In the rows, 128 means zero.
Each named move below is a turn or a mirror, shown by a few rows before and after it. Which moves, in which order, take the first row of each later pair to the second? The first pair is answered.
M (before -> after):
[109 122 128 135 123 124 129 134 140 120 132 129 117 143 122 131 132]  ->  [104 122 129 127 134 125 123 132 138 115 130 128 115 135 127 136 134]
[123 162 121 154 154 191 159 106 127 124 105 186 116 132 123 101 119]  ->  [122 166 119 169 146 171 180 104 131 144 104 179 112 129 124 105 132]
[127 113 143 115 114 119 120 115 128 117 127 140 115 139 122 144 109]  ->  [118 116 146 128 107 106 133 112 125 134 137 140 119 140 125 138 130]
[138 134  81 181 122 113 172 151 135 141 161 125 125 121 154 123 167]  ->  [136 131  97 109 161 186 102 145 131  74 139 120 122 125 144 113  90]
W (before -> after):
[152 151 139 143 139 145 116 130 127 137 153 126 128 126 133 121 111]  ->  [109 145 136 150 135 134 126 126 133 146 151 133 108 148 125 123 114]
[ 64 135 134 100 142 157 111 130 132 113 130 141  90 143  98 115 112]  ->  [109 108 154  73 132 136 108  95 109 118 113 123 123 124  89 121 105]
[135 120 130 142 115 144 113 118 155 134 146 122 149 113 116 128 107]  ->  [103 125 129 152 120 140 119 117 154 133 151 128 133 122 116 126 107]
[132 111 162  73 141 136  98 104 115 100 105 120 129 132 107 131  92]  ->  [131 133 139  91 165 180  99 137 138  79 129 136 122 129 132 123  89]
G (before -> after):
[123  93 102 145 163 160 109 104 145 144 116 148 114 140 173 105 121]  ->  [113  87 106 129 160 157  96  87 137 138 112 143 108 152 162 110 111]
[110 133 118 151 100  97 174 137 107 173 135 145  96 135 135 127 141]  ->  [108 149 103 162 116 125 167 166 124 153 152 153  92 134 148 123 124]
[ 93 144 127 148  85 104 119 104 146 157 126 146 106 121  93 119 136]  ->  [ 94 155 120 160  85 114 115 126 164 157 139 153 108 117 115 119 143]
[ 97 126 121 137 142  97 121 116 134 108 133 107 118 142 125 138 159]  ->  [ 99 129 121 151 146 104 127 123 134 109 133 108 119 138 132 140 164]
Then:
Each pair is 2 to 3 moves apart.
[ 85 170 108 166 107  94 154 156 111 126 142 124 116 121 141 150 152]  ->  [129 139 146  83 116 109  93 115  97  92 109  94 146 111 114 155 101] | W then M
[ 70  94 117 148 107  66 153 101 113 175 103 142  68 164 118 134 160]  ->  [129 111 109  89 179 206  90 145 145  85 109 160  86 125 141 120  87] | M then W then W
[ 93 140 129 115 129 138 121 122 136 109 117 121 117 143 121 115 106]  ->  [129 141 129 107 138 157 122 126 138 101 119 118 139 127 123 114  95] | W then W
[130 141 109 164 106  78 173 144 132 161 134 126 132 122 137 142 161]  ->  [168 121 131  77 143 153 102 141 127  96 108 113 137 108 124 130  87] | W then M
[ 79 139 132 188 115 109 136 122 102 136 129 139 110 127 130 139 149]  ->  [110 124 161 112 130 149  87  96  90  93 117 120 125 117 107 145  98] | M then W
[162 129 129 120 108  91 132 147 142 143 150 112 166 131 139 138 163]  ->  [114 136 125 138 106  86 141 148 136 157 155 118 138 145 141 137 178] | W then W
[ 71 144 105 116 110 171 105 172 152 133 129 185 115 138 116  89 101]  ->  [121 131 128  73 118 180  81 153 144 116 115 167 145 116 108  91  86] | G then W then W
[ 86 140 130 139 110  89 133 102 121 135 119 140 102 167 118 121 136]  ->  [ 98 157 105 165 128 118 138 137 143 129 142 161  97 156 141 119 141] | G then G
[192 134 125  78 153 213  59 157 151  89 153 131 123 124 154 130  89]  ->  [113  97 168  57  96  97  61  74  96 135 109  94  96 174  93 143 111] | W then W
[179 145 161 106 176 169 131 150 139  87 137 115 154 144 130 128  93]  ->  [132 155 140 186 131  95 185 158 135 147 148 124 139 161 132 136 157] | M then W
[132 145 125 186  80  82 136 165 134 170 154 109 133 126 171 132 190]  ->  [127 112 154 135  71  49 110 116 104 175 127  83 131 138 135 135 169] | M then G then M
[169 128 146 165 101  62 150 144 132 176 113 115 137 111 136 129 146]  ->  [165 108 172  94 121  93  96 110 118 136  87 104 146 115 109 128 106] | M then G
